In the data rows, 128 means zero.
Here are some points:
[138 149 127 121 155 146 122 134 151 155 140 108 130 163 131 138  81 133
 161 141 135]
[ 95 104 111 122 140 127 140 105  82 148 116 162   0 166 168 147 110 144
 132 112 141]
[121  22 130  78 117 169 141 161 108  86 154 128 162  82 134 206 199 106
  88 155  88]
[131 120 139 133 100 169 135 143 122  83 112 147  66 119 109  89 134 147
 124 123 155]
[148 104 114 106 153 138 134 123 132 102 132 164 189 108 114 139 195 112
  76 145  89]
[124 130 154 110 111 153  96 105 138  84 156 119 176 107 151 112 170  92
 131 131 140]
[114 151  98 110 185 111 115 165 131 122 148 121 135 176 140 145  76 155
 144 183 104]
[112 137 209 134 121 186 236  62  89 162 151  11  12 164  56 204   0 103
 186 140 188]
[147 151  78  85 155 177 133 140 131 172 123 162  92 139 120 137  82 142
 125 150 116]
[156 106 169 128 151 148 151 151 111 106 155 129 158 140 110 128 148  67
 111 114 122]
[121 105 200 131  97 172 135 153  95 154 150 127  51  81 116 165 108 123
 143  84 162]
[108 141 125  74  97 111 102 113 113  94  84 149 134  70 128 136 130 134
 128 167 127]
[134 142 154 187 148  84 174  91 135 148 182  53 121 174 145 158  94  84
 147  93 156]
[112 167 147 135 167 111 154 126 126 131 156  95 142 209 123 101  73  69
 171 123 157]
[132 126  46  94 106 137  98 105 130 130  62 160 132 157 129 141 159 138
  98 143 107]
[173 113 165 153 165 228 131 119 106 154 170 144 170 137 104 139 109  98
 100 121 138]
[154 129 124 126 101 134 104 122 152 154 139 127 116 147 133 154 157  96
 112 119 127]
[ 97 108 136 141 136  39 155 131 137 117 138  93 127 117 150 131 141  69
 141 119 128]
[156 153 151 182 135 149 132 151 158 138 119 112 138 141  85 112  92 181
 143  88 147]
[123 157  84 117 209  94 182  93 175 168 121 112 175 157 134 134  69 143
 168 141 141]
[126  90  69 115  92  88 128 137 179 145 120 106 153  63 139 155 160 152
  90 144 107]
[101 122 115 103 116 134 128 133  98  81 132 133 149 134 125 137 138  95
 131 151 122]
[130 137 128 135 127 104 127 111 145 149 141 106 113 132 143 136  99 141
 144 141 128]
32 more points follow, each with its number after it:
[126 163 142  84 142  86 172 121  97  88 115 141 105 172 125  87  84  45
 150  89 140] 0
[129 113 201 131  86 112 174 168 140  96 152 123 140 132  93 132 111  47
 127  83 146] 1
[131 133 227 125  63 247 159 156  65  97 138 140  65  70 115 166  46 136
 140  96 167] 2
[141 100 144 135 105 141 120 137 170 137 122 128 132 111 155 124 139 191
 149 119  97] 3
[147 115 189 141 121  50 168 136 147 120 152 106 164 126  88 105 137  52
 135  78 122] 4
[135 172 100  61 105 174 144 180 159 141 105 153 116 140 132 125  37 145
 143 139 130] 5
[ 95 106  75 101 141  90  72 135 121  61 120 114 221 120 154 151 210 130
 140 207 115] 6
[162 172 142 125 142 152 144 144 161 155 145  94 178 157 123 126  66 117
 147 119 141] 7
[ 83  91 118 150 102  94  89  99 157 180 125 101   0  71 175 157 103 255
 150 160 123] 8
[174 169 126 127 167 131 184  89 143 153 117 150  79 176  93 107  94  84
 142  86 133] 9
[151 156 113 135 138 160 136 141 137 116 140 122 224 124 115 138 122  95
  89 127 138] 10
[131 125  88 120 208 152 159  59 152 145 125 166 118 136 134 130 174 155
  91 157 120] 11
[168 147 134 128 161 181 113 184 145 101 140 203 207 168 126  76 146 105
  86  84 100] 12
[177 135 106 101 169 127 151  81 144 131 112 177 155 128 116 135 133 105
  90 106 120] 13
[136 128 235 154 114 150 137 180  79  87 180  84 188 155 112 130  55  59
 145  88 161] 14
[ 42 161 192 183  70 116 108 188  70  86 160   0 139 159 168 160  54 140
 210 188 193] 15
[142 127 112 127 159 125 155 124 115 118 139 139 167 135 120 114 137 105
 115 109 127] 16
[173 131 166 152 125 159 123 139 146 136  99 128 132 113 105 104 103 192
 153  80 141] 17
[136 151 118 162 133 105 135 107 175 168 137  91 108 121 142 133  97 157
 151 131 131] 18
[ 45  92  19 107 182   1 105  54  93 124  56 187  15 179 175  92 255 153
 140 184 103] 19
[103 126  75  85 110 110  78 134 102 110 113 161 126 114 138 145 156 150
 126 192 111] 20
[125 143 198 183 200 216 137 187 102  51 126 205 112 180  67 100 107 100
 116  75 155] 21
[142 182 134 219 178 126 138  50 136 173 136  93  94 224 128 116  43 167
 136  83 132] 22
[122 111 140 131 148 132 119 174 146  61 128 145 236 151 118  91 143  95
 118 115 111] 23
[156 142 116 111 132 140 152 112 157 150 121 102 104 142 120 117 103 137
 131  91 131] 24
[151 158 179 184 121 209  49 128  80 129  93 170  87 148 124  49 144 134
 152 132 142] 25
[102 105  96 126 106 100 112  46 118 218 120 123  27 129 198 121 172 180
 149 138 117] 26
[114 128 127 139 111 152 132 116  96 120 100  85  54 141 151 126  85 132
 182 122 127] 27
[143 145 111 128 180 120 145  75 140 120 142 113 233 175 115 136 200  51
 108 165 111] 28
[120 130 109 145 100  47 129 127 158 162 129  59 118 140 149 118 128 122
 161 105 145] 29
[145 152  41  83 221  58 220   0 143 142  52 152 133 115 116 128 151  80
 102 122 174] 30
[150 163 217 169 158 255 163  94  29 148 119 214   0 158  89  93  34 111
 118  85 145] 31
Which of these numbered points is nearest to each point below by angle, seen from the average point of the first points? Its number follows each.
[155 125 127 111 138 171 141 124 117 107 130 172 188 153 111 116 144 104
 102 103 116] > 12
[ 90 118  57 155  80   0  61 135 196  80 128  35 217  62 167 189 174 193
 138 169 102] > 6
[129  70 101  94 139 136 143 115 103 116 143 167 126  82 130 172 176 119
  59 167 101] > 20
[122 106 155 136 120  91 177 117 150 128 136  96 137 118 112 120 134  99
 135 129 139] > 4
[147  99 203 134 107 119 106 156 124  75 120 142 199  92 116  82 195  83
 132  99 118] > 23
[120 121 140 169  94  66 119 158 131 163 147  91 106 141 124 136 131 124
 132 116 108] > 29
[167 112 126 147 174  91 133  86 199 148 183  57 216 109 132 160 168 104
 116 122  83] > 28
[144 119 131 122 121 164 115 177 133 132 151 119 181 116 136 151  93 146
 133 122 117] > 10
[113 106 161 125  74 162 139 105 105 153 111 156  80  59 145 108 190 161
 130 150 140] > 26
[107 175 141 141 138  96 193  96  84 120  93 146  64 168 112  60  97  51
 115  81 169] > 0
[ 91 131 148 103 140  87 158  69  85 120 112  90  77 107 131 142 131  72
 130 145 153] > 30
[131 159  84 119  74  49 118  95 178 177 124  37 117 139 144 130 104 138
 144  97 151] > 29
[146 151 184 166 114  68 191 172 188 110 162  88 182 188 115  96 115  35
 173 113 155] > 4
[147 132 131 150 127 129 139 134 134 132 131 115 137 120 129 101 114 147
 139 101 134] > 17
[134 135 110 121 152 103 151 115 136 139 151  79 130 158 133 138 107 113
 132 139 140] > 29
[170 127 150 155 159 140 149  97 151 148 161 113 160 144 117 129 128 113
 148  77 143] > 7
